One vector is turned by the same rotation once a step. Each row is the vector after some number of steps, and that number follows the row.
The counts run from 0 to 496.
[ 77 162 148 149 131 106 136 104  66 160 151 160 166 124 146 140 149 150
 110 103 124 120 159 150 103 139 174 138 102 148 126 140 123]  158
[113 114 109 145 133 124 150 150  94 178  80  92 177 154 143 125 111 143
 158 141 147 110 125 136  81 160 175 172 113 139 157 114 126]  243
[102 136 174  97 102 128 101 129  95 116 147 135 169 137 149 111 152 127
  90  97 101 114 183 117 117 154 120 147 120 152 129 189 127]  171
[130 102 156 163 139 165  74 162 116 142 123 129 147 176 123 128 100 123
 129 122 150 108 183 101 124 146  78 123 147 131 136  84 167]  29
[124  65 145 149 176 114 145 173 102 105 116 159 171 151 144 120 125 112
  85 163 173 102 139 123 137 130 117 109 121 116 148 108  98]  378
[ 88 135 150 156 174 148 138 144  78 166 115 117 157 135 104 131 139 162
 101 105 127 121 143 150 101 158 197 124 134 129 159 121 101]  147
[122 139 177 138  98 135 114 113  97 156 177 125 135 140 124 134 100 152
 149 149 148 142 166  81 117  94 138 188 142 161 154 136 167]  409
[106 105 162 146 143  96  81 136  88 157 116 147 130 113 187 124 114 132
 141 118 157 113 159 126 110 101  95 126 130 106 100  80 178]  21
[163  77 146 137 132 115 115 127 105 159 133 149 101 120 167 148 147 137
 173 109 161 129 128 156 143 121 127 114 177  78 130  96 163]  117
[113 101 134 136 148 123 134 169  94 156 117 174 120 134 155 100 117 149
 140 135 173 154 188 177 138 150 161 140 141 160 128 100 139]  492
[106 150 122 143 112 146 129 115  66 136 177 150 172 140 141 142 154 148
  94  96 127 135 178 134 112 169 146 143 113 176 125 146 120]  160
[163 101 112 161  78 188 136 122 130 137 152 102 147 153 142 142 123 174
 123 143 107 100 104 141 112 168 115 179 138 110 149 138 146]  433
[109 117 188 157  97 122 169 111 106 117 120 144 149 148 168 146 166 113
 130 109 116 112 174 145 110  97  99 116 123  94 164 169 163]  272
[127 124 165 164 139 140 115 160 118 149 117 141 174 181  79 153 116 162
  97 139 118 106 106 112  94 141 139 140 126 132 189 126 113]  51
[127 123 142 147 162 128 119 107 111 175 193 126 113 112 137  97 125 165
 147 149 151 122 157 131 177 127 192 155 153 122 128 120 125]  316
[142 130 174 115 124 125  90 142 116 151 169 151 112 132 165 111 122 157
 137 138 175 138 138  69 102 113 127 157 117 184 160 136 147]  405
[153 120 145 140 107 108 140 125 105 138 182 168 161 144 146 167 146 175
 108 124 135 111  83 104  90 132 138 143 116 162 173 132  92]  59
[148 151 155 108  98 104 123 135 112 135 138 128 157 180 135 125 145 133
 140 132 137 106 132  94 120 145 160 171 110 132 165 220 126]  74
[137 105 159 144 195 128 118 115 123 182 129 121 124 101 158 140 154 125
 129 105 153 110 121 144 119 123 165  88 169 108 173 106 116]  134
[123  80 168 157 159 147  86 172 135 144 129 132 133 153 171 116 107 124
 131 133 148  83 153 113 117 148  91 111 147 132 140  67 131]  31
[148  91 168 129 132 118 114 166 108 150  97 123  83 120 162 106 143 158
 168 108 145 121 120 151 131 131 134 125 155  51 127 120 168]  112
[ 99  85 164 167 130 120  98 144 101 152 123 136 147 161 137 133  93 118
 150 142 143 101 173 126 134 122 100 131 152 116 112  58 166]  27
[130 137 156 121 146 171 102 187  88 145 120 145 109 139 135  91 131 154
 127 104 154 160 192 137 122 159 147 130 145 166 142 130 159]  495
[153 111  92 115 133 163 103  77 116 180 162 100 161  86 156 124 133 153
 100 114 123 137 146 140 121 151 144 180 151 142 143 130 151]  331
[119 101 165 145 176 108 127 178  90 108  82 149 171 157 101 119 127 118
  85 145 161 119 145 108 125 115 123 115 107  98 154 134 124]  380
[166 123 112 137 100 152 156 126 132 112 139 105 150 154 142  89 135 134
 131 156 149 117 168 115 148 150 131 185 104 114 149 196 151]  86
[138 120 174 169 148 138  90 117 135 162 127 144 177 148 111 167 116 124
 106 118 134 114 136 102  98 105  91 124 144 129 187 104 160]  40
[150 125 142 156 168 168 123  96  95 173 144 114 155 111 110 164 161 132
 104  86 147 139 149 117 108 122 153 104 163 126 183 113 139]  137
[179 115  97 174 110 137 162 121 115 126 165 128 135 157 175 131 181 151
 156 111 133  76 117 131 145 165 123 105 121  76 119 130 120]  451
[179  93 126 103 165 137 106 125 108 169 138  81 159 124 149 136 134 132
 137 128 159 113 108  64 106 129 149 146 160 145 169 113 115]  229
[165 100 151 109 137 115  84 113 115 151 198 158 104 110 134 129 144 154
 138 110 177 151 124 111 157 128 171 144 151 134 148 143 118]  309
[142 124  82 138 140 179 107 121 108 168 141 102 153 106 167  92 134 172
 107 126 110 107 141 159 123 190 136 173 132 132 125 116 137]  337
[143 110 108 126  84 125 148 124  88 153 129 131 164 132 199 153 151 133
 147  96 139 120 124 130  65 150 123 150 121 164 149 129 137]  252
[142 127 116 120  90 134 139 131  83 154 109 111 163 136 177 152 151 143
 135  85 136 135 129 120  54 150 125 157 119 161 153 137 144]  251
[128 141 142 129 105 137 106  97 120 118 161 161 168 133 165 112 141 119
  80 126 120 115 197 129 139 137  90 155 106 136 130 186 163]  177
[149  85  97 104 139 130 124 109  60 129 133 122 159  77 187 110 139 125
  87 130 165 146 150 120 124 123 121 156 119 116 101 141 147]  2
[138 127 146 149 107  86 143 117 105 149 174 177 164 147 150 171 135 172
 118 140 137 103  85 123 100 121 151 150 118 151 164 134  96]  60
[142 140 152 151  88 155 110  94 142 173 130 104 147 126 142 138 113 159
 127 146 113 108 119 128  94 120 122 189 128 106 177 165 178]  426
[108 117 158 139 109 155 129 129 108  94 148 133 173 144 133  88 123 137
  77 146 101 116 194 126 152 127  92 164 127 111 116 164 150]  182
